In the data rows, the value 128 means zero.
Here are some points:
[133 154 105 132 126 159 113 131]
[139 114 113 107 114 154 177 133]
[107 140 125 145 125 134 142 107]
[ 81 113  96 188  85 142 147 101]
[128  60 139 123 114 100 128 137]
[116 181 116 140 135 153 133 125]
[139 106  87  96  83 158 179 121]
[129  99 107 131 104 165 202 108]
[ 97 151 133 136 162 125 164  96]
[125 150 150 149 144 102 111 121]
[123 162 177 163 201 115 124 121]
[147 149 131 130 137 142  58 141]
[142 144 135 145 122 136  93 142]
[131 143 135 110 135 117 137 115]
[181 134 169 126 115 107 115 171]
Then 16 other points, each followed by its number:
[147 125 101 128  85 163  99 156] 0
[ 92 113 121 143 182 129 193  92] 1
[132 102 139 135  98 104 110 174] 2
[ 78 143 100 161 158 155 156  71] 3
[139 185 115  82 145 150 109  95] 4
[127 118  92 156  88 146 150 138] 5
[138 102  67 130  88 153 106 136] 6
[ 63 152  79 171 128 200 151  77] 7
[103 146 115 158 144 122 102 117] 8
[140 144 124 140 112 141 103 129] 9
[154 173 162 116 175 110  90 146] 10
[168 114 166 151 144 114 155 160] 11
[108  65 154 146 102  89 120 152] 12
[133 137 161 148 172 103 154 145] 13
[118 164 107 109 149 155 118  77] 14
[173 158 171 141 120 127  79 151] 15
Which two of these numbered points are nearest to each point below, ignoring the 2 directions in which the first points spread most? Their numbers follow each, nearest first.
[ 41  58 114 186 108 146 183  68] > 12 2
[104 142 126 138 143 128 104 133] > 8 3
[103 120 124 146 130 111 128 116] > 8 2
[130 130 152 141 150  94  88 130] > 8 3
[209  96 171  69 111  81 110 227] > 13 10
[ 53 121 128 131 193 127 194  59] > 1 13
[124 222 139  57 189 120  72 104] > 4 14
[124 177 115 146 126 154 100 145] > 0 9
[127 157 152 124 239 100 133 128] > 1 13
[125 123  86 140 111 159 103 130] > 6 0
[183 142 170 141 106 134 106 154] > 15 9
[230 124 146  74 111 105  73 213] > 10 9
[167 106 130  66 107 107 123 183] > 10 13
[ 88  86 118  83 127 107 149 125] > 1 10
[110 145  95 133 120 169 127 128] > 0 7
[127 120 149 139 151 117 150 136] > 13 1
[114 121 106 147 138 167 144 110] > 3 9
[119  39 154 182  76 100 181 128] > 12 2
[125 117  93 123 126 147  94 129] > 6 8
[156  95  91 139  85 175 135 108] > 9 7
[146  96  78 141  76 142 122 131] > 6 8
[141 131  81 123  97 167  95 122] > 6 7
[120 119 119 161 106 137 153 123] > 5 2
